Each row is where one point has got to under a steady rotation. How many steps took it there?
The counts run from 0 to 349.
[-27 -27  -8  19 -67 -13  -1 -14  -8  34 -19 -17  11 -11  35  27  -6 -31
 -18  -8   1  -3 -23   2  15 -18  -7  12   9 -17 -29 -19  22 -37   6  12
  -1  -2  -8  12   0 -10 -11 -31  10  13 -36 -24 -19  38  14 -12 -26 -11
  17  -3  -6  14   2  21  11   2  11 -10   9   6]
203
[-35 -36 -10  17 -58   8   4 -25   3   5 -28  -6  24  -2   3  36  -5 -20
 -31 -16 -16  -7 -22   7 -11 -12 -13  -1  12 -20 -22 -16  24  10  21  -7
 -22 -11 -28  -6  -4 -25  -1 -47   9  22 -14 -15 -30  21  14 -12 -12   9
  12   0  -1 -10  17   7  31  26 -23   2  -6  -4]
40
[-22 -21   2  35 -39  15 -13  -9 -20   7  -1  -8   5 -13  14  -7  -3 -15
  11 -19   2 -16 -27  11  -2 -40  13   3  23 -19 -33 -20   6 -29  15   1
 -15   7 -32   5 -24 -29  -5 -14  11   3 -20 -21 -47  54 -18 -16  -6 -17
   1  -4 -24  16 -12  -4  -4 -12 -15 -39  21   3]
246
[-27 -27  -9   6 -38   6   6 -27   5  -2  -4   7   7  -7   8  32 -12  -2
  -1 -14  12 -17  -7  10  14 -23 -10   1   7 -19 -36  -3  16  12  19  -7
  -7  -4 -35   7 -27 -12 -22 -49  11  27  -9  -8 -44  21  31 -39 -13 -13
  24   0 -14 -19   4   8  45  11 -20   0 -14 -11]
36
[-13 -30   1  -7 -25 -19  26 -11   7  17   8   6  23  -9   9  34  -2  -6
 -17 -24 -10 -24 -19  18  17   3  -6  11  32 -18 -13   4   4  11  11 -10
 -10 -14 -36  -4 -34 -27  -1 -29 -10  29 -14 -32 -65  33   7 -26 -18   2
  15  -8   9  -3  -9   5 -21   2 -11 -17   4  -9]
320
[-18 -35   4  14 -51   9  -3 -29   5   0  24 -17  19   4  30   3 -18 -34
 -32 -17 -20  -8 -38  -5   2   0  -3  13  10 -20 -28  -8  10 -28  22  -1
  -5  -1 -32  -6 -13  -8   2 -28   0  -4  -5 -15 -39  41 -10 -21 -13  19
  16  19  -6  24  -6   8  13  -2   2 -27  17   8]
155
[-26 -22   1   7 -37 -18  18  -3 -17  10 -32  11  19 -18   9  24   1   0
  -2  -3  10 -23  -6  -1 -14 -21   0   2  32 -22 -24  -9  20 -15  11   3
 -29 -15 -36  -4 -36 -46  -5 -20  -1  29  -5 -27 -45  55  -3 -13 -21 -21
  12 -20 -14  14  15  -2 -12   7  -2 -12  33   4]
90
[  4 -34 -20  -7 -34 -10 -17   6  12  -4   5  16   3 -10  51  38  11 -24
 -33 -30 -19 -21 -11   5 -13  -3   4  13  34  -7 -13 -14  -1  20  21  -6
 -21 -16 -22  -1   8 -20 -11 -37  18  20  -3  -3 -38  20   7 -13 -23  11
  21 -31  14  20   0  23   1   7  -3 -43  28  -8]
276
[-20 -18 -22  14 -41  -4   3 -16 -11   0  -6   5  -1 -19  32  43  -7 -13
 -11  17   9 -16  -4  14   5 -17  -9  17  23   4 -29 -16 -13 -17  13   5
 -16 -18 -29  13 -20   4 -23 -56   1  20 -11 -13 -27  29  35 -25 -24 -14
  26  -2 -17   8  -9  29  10  -6  26   8 -15  -4]
211
[  8 -37  -9  -3 -25  12   5 -12  15  -1  13   9   3   5  31  15  -4  -4
 -13 -25 -13 -31 -10  -5  -9  12  -5  11  49 -23 -23 -16 -11  11  22 -11
  -1 -15 -28  -1 -26  -1  -6 -38  15  14   2  16 -51  20   6 -19 -21  18
   2 -21 -13  27  -7  19  -8   2  -8 -39  45  -5]
7
[  3 -35 -26  -1 -24  -8 -19  12   5  -9   8  17   6 -15  36  33   6 -25
 -35 -28 -20 -13 -12   4 -10  -9   5   8  37 -14  -6 -10   0  20  14  -5
 -23 -14 -26  -9  11 -27  -7 -39  13  10 -10  -8 -42  17   7 -17 -20  10
  20 -28   1  11  -4  14  -3   8  -7 -43  19 -10]
275
[ 13 -34 -12 -18 -15   6   0  -7   5 -10  22  15  -2   6  38  21   4  10
 -10 -19 -21 -20  -4   7   0  -9 -12  18  37 -23 -14  -8 -18  23  13  -7
 -15 -14 -25 -17 -12 -28 -12 -32 -13  14   1 -14 -56  38   2 -17 -32  10
  24 -17  -9  19   9   8 -20 -12  -5 -47  32  -4]
4
[-32 -30 -18  26 -48   9   0 -23 -23  22  -5 -11   6   3  33  18  11  -7
   7 -10  -4   1 -21  37  21 -40 -13   5   5  -5 -35 -13 -17 -16  21   1
 -10 -12 -17  14   6 -14  -6 -23   2  18 -28 -33 -45  27  10 -11 -20  -8
  10 -14   3   3  -8  32 -14  -1  11 -35  -6   0]
340
[-10 -26 -28   2 -44 -15  -4  -4   7 -22  -4   9  12 -12  22  24  -4 -23
 -20 -24 -30 -15  -3   1 -14 -22   9   3  14  -9 -16  -5  21   3  28 -12
 -30  -2 -37 -15  15 -33   4 -32  18  19   4 -25 -51  24   3  -6 -29   8
  36  -8  19  24  12   0  23  15  -6 -24  23  -2]
270
[ -8 -36  -9 -11 -41  -1  11 -11  21  11   3 -15 -18  19  37  29   2   5
  -9  -1 -10  -7   4   2   2  -3 -12   5   5 -14 -40 -23 -19  -5  11 -12
 -10  -7 -37  12  -8 -20 -30 -35 -11  39 -23   9 -31  24  17 -21 -24  -1
  23 -21   3  12 -15  43   5 -13   9 -13   4 -18]
56
[-16 -32 -18  20 -58  20   7 -19 -19  22  -5 -14  -2  -6  33  18  -3  -9
   7   5   7 -13  -8  13   7 -21  -6   9  22 -10 -26 -20  -7 -47  10  17
  -4 -23  -8  14 -18   5 -13 -31   5  -5 -27  -5 -44  33   8  -5 -26  -8
   7  -7 -22  29 -11  21 -17  -3  20 -23  22   1]
69
[-17 -40 -26   5 -48 -11  11  -3   7   5  -7   6   9  -6   7  44   0 -13
 -36 -13 -24   2  -5  15   9  -4 -21   9  28 -14  -8 -16  17   9  14 -12
 -16 -16 -22 -19   9 -31  -4 -45  -1  14 -25 -24 -48  19  18  -5 -26   9
  31  -7  -4   0   3  25  -3  20  -7  -7  12 -12]
46
[-13 -41  -8   3 -36   2   3 -14  -5  14  -6   8  24  -1  -7  25 -14  -9
 -26 -25  -9 -14 -10   0  10  -4 -16   7  35 -27 -13   1  33  14   7   0
 -17 -11 -22 -16 -29 -35  -6 -31  -2   9 -21 -25 -58  42   0 -25 -29   6
  21   6 -23  -6  14  -5   2  13 -23 -15  17  -5]
315
[ -3 -26 -13   3 -42  -8  13  -7  33  21   4 -12 -10   9  20  34  -1   0
   3 -23   8 -31   8   3  12  -9 -11   5  20  -5 -29 -26  10  -6   5 -15
   8   0 -30  13 -20 -16 -18 -35  20  38 -37   8 -48  28  25 -29 -22 -12
  16 -24   2   1 -13  22   9  -9 -24  -9  15  -9]
190
[ -4 -35 -16  11 -56  11 -20  -7  13 -10   0  -3  12 -18  23  38   2  -1
 -17 -27 -11 -15   4   5 -25 -16   9   4  24 -14  -5  -9  11  -2  15   2
 -31  -8  -9 -14   3 -28   6 -35  13  -6 -16  -7 -50  37  -4 -12 -26   1
  15  -1   2  26  31 -28  11   9 -23 -39  30   6]
134
[-12 -19 -31  28 -23   9 -32  -6 -16 -15   3  21 -12 -10  41  15  13  -4
  -3 -12  -1  -5 -12  27  -3 -42  -5  16  39  -6 -23 -32 -24   7  23   3
 -17  -1 -15   3   5  -7 -17 -47  10  14  -9 -14 -31  17  21 -15 -21 -15
  13 -18 -27   2   1  21   4  -9   1 -38   5  -2]
119
[ -4 -32   2   1 -35  25   2 -27  16   8  16 -16  -8  28  30  -6  -8   6
   7 -23  -4 -23 -11 -15  10 -14 -12   6  10 -33 -49 -16   7  -5  21  -5
   6   8 -31   2 -24 -15 -10 -22  10  27 -12   7 -38  38  -4 -25 -16   2
  18  -1 -18  15  -2  11  25 -15 -20 -39  29   1]
15
[-33 -33 -25  22 -62  14   0 -20 -17  24  -9 -14  14   7  25  12   0 -32
  -4 -15 -10  -4 -19   8  24 -34 -10   0   6  -3 -42 -15   9 -17  19   1
  -8 -12 -18  21  -3  -4   1 -15  16  24 -32 -13 -45  20   3  -5 -30  -1
  10 -17  -2  13  -6  36   3   9   7 -30  11  -6]
338
[-16 -23 -10  26 -36   8  -2 -26  -9   8  25   1   4   1  17   5  -8  -3
  -2 -24   3  -5 -28  31  31 -35 -18  19  26 -22 -19 -13  -5 -14  21  -2
  11   3 -10  -5 -12 -12  -8 -36  12  -2 -29 -37 -58  33  13 -24 -11 -13
  17   9 -24 -11 -14   3   3 -10 -20 -31  12   7]
24
[-17  -4 -17  20 -23 -16  -7 -12 -14  -4   9  17   0 -23  29  -1  -5 -14
  15 -16  15 -23 -21  11  17 -44   8  21  37  -7 -24 -17   4 -23  21   8
  -5  10 -21   5 -23  -8  -7 -40  30  12 -14 -33 -52  40  16 -24 -20 -38
  22  -6 -23   1 -10   0   8 -10  -8 -29  10   5]
252
[-11 -35 -19  17 -34  13   8   0 -11   4 -11   5   8  -7  16  27   5  -3
  -8  -6 -19  -9   0  18 -23 -10  -3  13  35  -6  -9 -12 -15   2  13 -12
 -34 -27 -31  -8 -12 -38   0 -21 -25  18 -16 -17 -52  40  -5   2 -27   6
  10 -14 -10  27  12  -1 -41  -3   9 -27  23  -6]
227
[-24 -26 -17  23 -50  -6  -4 -14 -13  18   7 -10   9 -23  30  37  -2 -29
 -19  -1  -4  -5 -23  30  11 -22   4  14  13   0 -16  -6  -4 -28   1   9
 -17  -7 -14  14  -2 -15 -13 -44  -2   0 -34 -38 -36  42  16 -20 -16 -17
  21   0  -7   7 -13  12 -16  -7   6  -8 -17  -1]
206
[-32 -18 -11  13 -46   5   8 -37  15  -8  -8   4   8  -2   7  35 -11   2
  -3  -9   4 -21  -5   6  12 -14 -16   6  10 -15 -31 -18  11   5  21 -11
  -6  -1 -32   0 -20  -5 -14 -58  16  29  -1  -9 -37  18  33 -28 -15  -7
  18  10  -9 -15   3  11  46  10 -21   7  -9   0]
35
[-15 -41   4  26 -37  32 -14 -20  -5  11  13 -12  10  13  15  -8  -4   0
 -10 -29  -5  -5 -36   6  11 -20 -10   3  28 -40 -30 -19  11  -8  12   6
   5   5 -24   2 -15 -20 -15 -24   5  -6 -26  -6 -41  40 -14 -21  -2   8
  -2   0 -33   0 -10   4   4  -7 -28 -43  20  -1]
18
[-15 -37 -23   4 -52   0  25  -9  10  21 -13   5  16   4   4  34  11   2
   2 -29  -5 -22   2  18  11 -12 -12  -1  32 -18 -19 -11  16   1  21  -8
  -2 -19 -20   1 -10 -14  -2 -27  21  16 -29  -3 -64  12  15  -5 -18   3
   6 -24   3   1  -6  22 -10  19 -22 -28  35  -9]
183
[ -4 -25  -5  19 -26  14 -10   6  21  -1  -5  -7  -5   9  34  10   2 -23
   5 -22  -7 -39  -4  -9 -26   3   8  11  35   0 -42 -29 -13  -6  12 -22
 -11  -6 -34  15 -35 -13  -1 -20   4  40 -20  21 -39  37  -5 -16 -26   4
  -9 -12  -9  31   4  11 -18 -21 -13 -25  31  -5]
236
[-14 -23 -23 -11 -45 -19   5 -10   1 -20  -2  12   0  -6  28  30  -2  -3
 -17 -14 -23 -12   3   3  -7 -23   3   6  16 -20 -21  -3  14   1  34 -10
 -28  -4 -34 -19  12 -38   3 -33  14  27  10 -27 -46  21   7  -2 -23  -1
  39 -18  12  20  10   8  25  17   4 -32  31  -1]
271
[ -7 -15   5  20 -33  11   3  -7  19   7  -3 -12  -3  11  35   5   6 -10
  15 -13  -1 -38   0  -7 -20  -4   7  13  24  -9 -39 -30 -14 -12  17 -20
  -8   1 -37  14 -34 -18  -2 -20   3  45 -14  11 -35  38  -9 -14 -24  -6
  -7 -16  -1  31   7  10  -7 -21  -8 -25  35   5]
237
[-22 -18 -12  27 -29   6 -18 -30   8   3   3   2  15  -3  22  32  -3 -20
 -12 -29   5 -22 -28  22  15 -22  -9  21  16  -7 -23 -16  -5  24  20 -12
  -2   6 -10   4 -13  -4  -3 -49   7  28 -15 -17 -33  27  34 -41 -28  -8
   5  16  -3 -20  17   1  17 -10 -35  -9 -21   7]
32
[-20 -15  -6  15 -44  -5  -3 -32  -6  21  -4  14  17  -6  28  27   5  -8
  -5 -26  17 -33 -34  15  25 -19 -17  15  31 -22 -25 -22  -2  -7  25   4
  19   4  -6   5 -17  15  -9 -43  28  16 -13 -13 -36  24  26 -19 -20 -16
   6   3  -6  -5   5  12  14   6 -16 -21  15  12]
28
[-14 -17   7  18 -28 -14  -7   9  13   5 -17   7   0  -4  36  11  -1 -32
 -20 -24 -14 -32 -28 -15 -16  -4   8  14  30  -3 -39 -38   1   3  19 -22
 -12   7 -50  10 -18 -20  -8 -29   5  56  -7   2 -18  36  -3 -20 -19   2
   3 -23   2  12  -4  30   9  -8  -6 -11  20  -5]
101
[-27 -24 -27  31 -42  15 -11 -15 -14   6 -17   2  -8  -5  27  37  11   4
  10   0  11 -17   0  32   8 -32 -15   7  26   0 -29 -22 -26  -5  17   1
 -15 -15 -15  29 -15  -2 -24 -43  14  22 -29   0 -39  17  34 -17 -14 -24
   8 -17 -18  -3  -4  25  -8  -2   0 -12 -10  -7]
347
